0: [143 136  58 166 125 211 134 101  92 131 119 121 137  85 108 110 182 104
 137 114  87  61  78 158 160 112 130 140 133 145 182 217]
1: [156 100 104 147 101 203 171 102  82 167 172 126 150  78 128 123 169 123
 118 134 108 122 109 156 117 113 137 135 139 134 195 210]
2: [159 161 138 128 117 153 151 100 167 105 119  80 164 130 159 110 115 118
 111 160 166 143  90 156 116 186 125 111  83 120 108  98]
3: [120 123 144  95 119 155 149 143 111 151 139 133 110 128 176 154 118 145
 101 117 105 154 164 137 106 118 132 124 131 118 117 165]
4: [121 142 152 126 148  88 107 135 187  71  96 112 154 155 110  98 105 134
 120 133 137 112  86 127 140 142 136 130 107 111  97  73]
5: [ 84 129 171  96  99 123 156 156 126  62  88 192 146 143 152 128 117 131
  76 128  20 129 119 110 154  48 160 145 194  70 109 189]
6: [129 128 130 176 124  59  88 113 135 148 141 127  98 110  72 128 119  91
 167 154 192 142 151  63 112 159 103 129 133 160 148  53]
7: [ 80 125 173  85  91 110 158 163 117  66  87 203 138 152 158 141 121 140
  73 123  12 140 145 107 160  41 155 140 205  68  97 190]
8: [113 190  77 171 152 142  92 112 174  53  55 117 138 124 101  89 151  96
 151 132 117  37  46 137 184 146 124 136 110 127 123 134]
9: [107 127 143 107 102 124 144 145  93 150 132 158  96 128 168 172 121 129
 110 123  98 170 193  99 122 109 119 124 163 119 110 153]
10: [134 150  54 124 177  87  99 143 111 146 119 140  83 177 107 148 177 168
 198  74 165  98 202 171 186 142  99  95 102 174  80  93]
11: [120  71 152 106 127 130 144 148 100 145 157 155 140 127 116 127 133 154
 107 107  84 135 133 136 117  71 151 145 157 116 154 171]
12: [115 188  77 134 116 236 149 118  77 141  91 121  98  92 197 165 142  95
 119 127  87 102 123 150 131 123 119 125 117 131 138 227]
13: [113 162 141 116 128 117 105 135 140 120 103 121 106 156 163 159  79 124
 134 139 150 150 152 102 123 151 118 124 124 121  77  86]
14: [125 109 198 147 117  36  92 123 169 142 150 107 120 124  93 126  65  99
 129 174 206 191 143  43  73 175 116 134 122 138 129   6]
15: [147 169  84 152 127 144 128  99 117 142 122 109 110 118 135 140 147 107
 158 139 168 126 143 137 136 168 104 105 104 159 127 118]
16: [122 173 113  86 177 116 108 152 174 111  90  91 124 187 176 141 113 174
 136  94 166 117 142 186 146 175 114 103  63 128  39  71]
17: [ 94 149 105 113 161  95  94 160 107 150 108 148  74 157 137 170 126 140
 162  95 137 126 188 120 141 123 109 119 124 146  90 106]
18: [116 148 142 118 115 109 115 134 126 126 115 141 103 146 155 161  89 123
 131 140 138 156 164  93 123 136 117 124 148 119  89 100]
19: [ 92 134  97  91 150 250 134 160  54 182 107 122  89 111 205 178 122 142
 109  75  58 112 137 161 117  82 136 139 120 126 137 240]
20: [111 136 161 111 126  83 105 141 138 128 122 139 105 159 143 157  75 130
 135 142 151 167 170  83 114 136 120 125 143 117  84  71]
21: [158 102 111 146 105 206 169 100  85 170 169 120 149  75 130 121 160 115
 116 140 113 123  97 150 109 115 136 137 133 135 198 206]
22: [134 148 119 157 127 101 104 111 128 157 132 107  99 113 120 147 116  98
 157 155 196 149 157  91 110 177 101 115 105 161 131  71]
23: [178 155  60 189 117 147 133  71 122 144 149 103 132  88  93 111 188  97
 172 154 189  96 118 143 148 188  99 111 107 172 162 123]
24: [153 126 106 105  77 162 190 120  45 201 174 153  96 118 198 200 162 141
 118 125 121 198 248 141 122 127  96  95 159 143 116 183]
25: [ 75 115 182  89 102 115 148 164 131  53  84 194 152 148 142 124 112 139
  67 121  10 125 110 110 158  34 168 149 198  61 111 190]
26: [105 158 135 116 139 133 114 140 142 111  95 117 112 137 160 137  99 119
 121 128 127 132 122 122 120 139 126 129 106 120 103 114]

[119 173 124 106 173  96  92 145 173 115  94  95 112 173 155 142  99 151
 144 113 180 123 146 146 136 178 109 108  74 136  56  55] 16 13 26
[ 98 114 120 173 156  36  60 137 129 128 123 163  85 127  30 116 130  95
 190 125 155 102 141  59 137 109 120 142 150 161 152  69] 6 22 17
[129 193 106 149 127  34 102 116 200  34  69 148 137 173  96 103 156 121
 151 140 152  93 139 118 205 166 101 105 132 124  52  47] 4 8 13
[147 131  83 136 132 110 140 121 157  66 113 158 165 148  88  78 200 156
 136 104  89  61 104 177 210 111 136 125 151 118 120 151] 8 0 4
[119 134 138 109 108 155 151 134 109 145 132 138 108 117 175 156 125 128
 101 130 106 154 156 125 110 126 127 127 139 119 124 172] 3 9 26
[126 119 139  99 118 159 156 140 111 149 145 133 120 128 171 149 128 148
  99 118 106 152 154 149 109 121 135 124 133 117 124 171] 3 9 11
[178 111 143 160  92 112 158  81 157 123 173 109 183 104  98  92 148 116
 121 177 174 144 100 126 119 169 124 125 132 130 161  97] 2 23 15
[111 202  75 175 160 123  75 115 181  51  44 112 127 127  92  91 147  90
 163 131 129  32  53 130 185 157 118 133 100 135 114 107] 8 4 26
[124 184  73 170 146 119  98 108 173  55  66 126 141 131  93  90 167 103
 158 130 124  42  68 139 192 149 119 128 119 133 115 119] 8 4 15
[169 190  87 139  70 163 188  85 122 111 125 130 138 114 185 145 181 110
 118 162 135 142 165 154 163 178  96  93 142 128 101 157] 15 2 3
[137 149  54 122 181  84 100 143 115 143 121 144  88 183 102 143 180 170
 198  71 160  96 200 178 188 138 101  93 105 175  77  91] 10 17 15
[109 166 135 120 136 149 120 136 142 109  88 111 115 130 164 137  98 111
 117 133 129 129 112 119 120 144 126 126 105 120 103 121] 26 13 18
[ 81  80 160 109 149 120 100 171  97 161 134 151  98 126 116 147  95 138
 118  94  86 138 141  95 105  68 147 154 151 120 148 150] 11 9 3
[110 115 146 122 154  93 103 149 178  70 101 135 155 151  89  82 123 142
 123 110 101  87  75 137 151 104 154 147 125 111 121 108] 4 26 8
[125 181 106 107 180 101  93 141 179 109  93  86 115 178 155 134 117 155
 154 108 187 111 141 163 147 192 102 102  58 139  48  48] 16 13 4
[148 118  64 165 144 215 127 108 101 132 125 110 148  89  96  93 176 117
 140 104  92  49  55 172 155 108 141 147 118 144 190 208] 0 1 21
[158 115 111 126 126  90 143 120 135 131 157 142 135 149 105 115 167 154
 151 121 155 134 162 155 151 141 120 106 131 141 116 101] 15 18 17
[112 200  72 173 155 139  86 109 175  54  50 113 135 124 100  92 152  92
 158 133 128  34  54 134 184 156 118 132 102 133 116 124] 8 4 26
[154 223  87 120  89 167 171  97 108 152 114 105  87 129 239 194 141 109
 131 159 178 179 219 145 133 217  73  75  98 145  58 122] 15 24 13
[150  92 160 206  61  77 134  73 120 155 191 153 131  52  47 106 137  50
 143 216 175 172 127  25  89 147 119 144 186 145 224  95] 6 14 22
[109 167 125 114 142 132 116 141 143 108  88 120 108 146 163 140 111 129
 127 123 125 128 131 132 134 143 121 120 106 123  87 119] 26 13 18
